Named turns come first, each shown by rows before and after it. Which turns, in which order, take the first row of each pair that follows to the second? Write the first one first, as in the answered first pair.
sot:
| -2.53 | -0.54 | +0.03 | -2.41 | -1.59 | -1.12 | -3.69 | -1.09 | -1.31 | +4.01 | -0.25 | |-> | -0.97 | -0.10 | -1.17 | -2.82 | +0.88 | -1.29 | -1.13 | -0.79 | -1.19 | +5.55 | -1.24 |
| -0.49 | -0.14 | +1.27 | +0.85 | -1.70 | -0.77 | -0.76 | -0.51 | -0.50 | -0.22 | +0.89 | |-> | -0.52 | -0.08 | -0.08 | -1.92 | -0.92 | +0.99 | -0.85 | +1.21 | +0.32 | +0.53 | +0.42 |
| -0.31 | -0.69 | +0.82 | +0.46 | +0.70 | -0.22 | -1.45 | -0.74 | +0.05 | +0.14 | +1.07 | |-> | -0.40 | -0.58 | +0.00 | -0.85 | +1.13 | +0.56 | -1.61 | +0.15 | +0.33 | +0.41 | +0.69 |
| -0.33 | +1.01 | -1.01 | -3.39 | +1.26 | +1.02 | +0.47 | +1.08 | -0.12 | +2.06 | -0.08 | |-> | +0.84 | +1.04 | +0.54 | +0.80 | +1.69 | -1.99 | +2.10 | -1.28 | -1.06 | +2.10 | -0.09 |
Gula:
| -0.82 | +0.20 | +0.89 | +0.43 | -0.15 | +0.06 | -0.26 | +0.45 | +0.36 | -1.59 | +0.71 | |-> | +0.14 | +0.54 | +0.05 | -0.09 | +1.39 | +0.21 | +1.30 | +1.08 | +0.59 | -0.65 | -0.04 |
| -0.62 | -0.02 | -1.00 | -1.08 | -0.90 | +0.47 | -1.43 | +0.13 | +0.54 | +0.02 | +0.61 | |-> | +0.29 | +0.15 | -1.57 | -1.30 | +0.60 | +0.20 | -0.14 | +0.06 | +0.49 | +1.30 | -0.13 |
| +0.10 | -0.49 | -0.12 | +0.18 | -0.03 | +0.03 | +0.31 | +0.22 | -0.21 | +0.24 | -0.30 | |-> | -0.12 | -0.42 | +0.11 | +0.17 | -0.35 | -0.11 | +0.02 | +0.14 | -0.41 | +0.16 | -0.18 |
Keku:
| +2.36 | +0.49 | +0.30 | +3.62 | +2.44 | -1.67 | +3.97 | -1.48 | -0.01 | +1.13 | -0.49 | |-> | +0.40 | +0.90 | +1.18 | +2.27 | -0.62 | +2.74 | +1.46 | +1.85 | +1.97 | -4.38 | +1.11 |
| -0.02 | -1.41 | -0.22 | +0.18 | +0.62 | -1.06 | -0.53 | -1.36 | +0.02 | +1.48 | -0.25 | |-> | -0.30 | -1.35 | +0.79 | +1.71 | -0.43 | -0.58 | -0.78 | -0.91 | +0.53 | -0.76 | +0.34 |
| +1.09 | -0.18 | +0.60 | +1.32 | +0.00 | -1.07 | +1.52 | +0.65 | -1.00 | -0.36 | +0.66 | |-> | +0.26 | -0.09 | +0.16 | -0.30 | -0.62 | +0.79 | +0.28 | +2.11 | -0.25 | -1.24 | +0.99 |
Bomag:
| -0.82 | -0.07 | -0.66 | -2.39 | +2.60 | +1.51 | +0.28 | +1.03 | +2.15 | +1.93 | -0.71 | |-> | -2.81 | -0.77 | +1.55 | -0.44 | -0.98 | -0.58 | -3.30 | -1.38 | +0.79 | +0.97 | +0.64 |
| -0.58 | -0.32 | +0.80 | -1.30 | -0.27 | +0.64 | -0.52 | +1.14 | -0.32 | +1.44 | -0.07 | |-> | -0.79 | -0.38 | +1.76 | +0.38 | -1.22 | +0.55 | -0.85 | +1.00 | -0.31 | -0.28 | +0.45 |
| +0.07 | +0.59 | +0.26 | +0.47 | -0.22 | +0.34 | -0.58 | +0.93 | -0.04 | -1.89 | +1.12 | |-> | +0.48 | +0.79 | -0.89 | -1.24 | +0.80 | +0.84 | -0.09 | +1.40 | +0.06 | -0.33 | +0.35 |
| +1.46 | -0.79 | +0.37 | +3.78 | +1.18 | -1.97 | +2.23 | -0.72 | +0.02 | +0.09 | -0.21 | |-> | +1.34 | -0.88 | -1.18 | +0.90 | +2.32 | -1.82 | +1.83 | -0.51 | -0.25 | +2.91 | -1.15 |
Now pairs of rows:
Between the rows of a pair lie 2 to 3 turns.
| -1.58 | -0.55 | +0.85 | +0.49 | -1.80 | -2.81 | -3.52 | -3.47 | -1.78 | +2.04 | +0.46 | |-> | -0.17 | +0.86 | -0.85 | -2.40 | +0.20 | +4.25 | -0.25 | +3.11 | +2.12 | -2.83 | +0.25 | : Bomag Keku
| +0.27 | -0.04 | +0.66 | +1.88 | +0.02 | -0.04 | +1.13 | -0.24 | -0.09 | -1.44 | +0.04 | |-> | -0.43 | -0.21 | -1.13 | -2.05 | +0.33 | +0.86 | -0.54 | +0.38 | -0.01 | +0.97 | -0.31 | : sot Keku
| +0.99 | -0.62 | -0.70 | -1.14 | +0.87 | -0.50 | +1.18 | -0.30 | -0.93 | +1.93 | -0.84 | |-> | -0.45 | -1.00 | +0.39 | -0.80 | -1.37 | -0.95 | -1.26 | -1.07 | -1.47 | +1.30 | -0.02 | : sot sot Keku
| -1.58 | -2.15 | +0.42 | -0.98 | -1.59 | -0.80 | -1.99 | -1.75 | -1.47 | +2.51 | -1.14 | |-> | +0.73 | -1.55 | +1.53 | +3.40 | +0.26 | -1.12 | +2.24 | -1.39 | -0.46 | -0.18 | -1.30 | : Bomag Bomag sot
| +1.38 | -0.03 | +0.11 | +2.17 | +1.30 | -2.34 | +1.72 | -1.83 | -0.55 | +0.54 | +0.27 | |-> | +1.70 | +0.50 | -0.50 | +0.85 | +1.45 | +0.62 | +2.78 | +0.95 | +1.31 | -1.98 | +0.30 | : Keku sot sot
| -0.24 | -0.21 | +1.60 | +0.22 | -2.04 | +0.87 | -1.85 | +1.10 | -0.15 | -2.67 | +1.37 | |-> | +2.15 | +0.32 | -1.03 | -1.46 | +2.29 | +0.00 | +1.77 | +1.18 | -0.22 | +1.70 | -0.63 | : Bomag Keku
| -0.26 | -0.58 | -1.48 | -2.83 | -0.63 | +2.16 | -0.49 | +1.39 | +0.09 | +0.10 | -0.52 | |-> | +0.16 | -0.97 | +1.05 | +2.45 | -1.39 | -1.46 | +0.22 | -1.74 | -1.21 | -0.75 | +0.24 | : sot sot
| -1.47 | +0.22 | +0.59 | -1.59 | -3.19 | -0.47 | -1.23 | +0.06 | -0.65 | -0.22 | -0.24 | |-> | +0.97 | +0.80 | +0.61 | +0.76 | -0.72 | +0.09 | +3.05 | +1.11 | +0.50 | -1.84 | -0.63 | : Bomag sot sot
| +0.10 | -0.22 | -0.48 | -1.59 | -0.07 | -1.16 | -0.16 | -1.10 | -0.69 | +2.79 | -1.15 | |-> | +1.01 | +0.37 | -0.82 | -1.51 | +1.07 | +1.14 | +1.88 | +1.27 | +0.86 | +0.57 | -1.13 | : Keku Keku Gula
| -0.99 | +0.18 | -0.22 | -0.49 | -2.05 | +0.87 | -1.06 | +0.44 | +0.09 | -1.69 | +0.43 | |-> | -1.14 | +0.11 | -0.70 | -1.51 | -1.74 | +0.69 | -1.45 | -0.04 | -0.39 | -0.16 | +0.05 | : Keku Bomag Keku
| +1.16 | +0.75 | -0.41 | -0.04 | +0.73 | +2.99 | +2.82 | +1.93 | +1.43 | -2.49 | -0.51 | |-> | +0.20 | -0.06 | +2.07 | +3.72 | -1.22 | -1.90 | +0.93 | -2.46 | -1.08 | -1.00 | +0.17 | : Keku Keku Gula
| +0.94 | +0.48 | +0.83 | +2.40 | -1.14 | -1.62 | -0.29 | -1.03 | +0.15 | -1.84 | +0.67 | |-> | +0.57 | +0.33 | -1.67 | -2.41 | +0.12 | -0.87 | -1.12 | -0.30 | -0.25 | +2.23 | -0.39 | : sot Keku
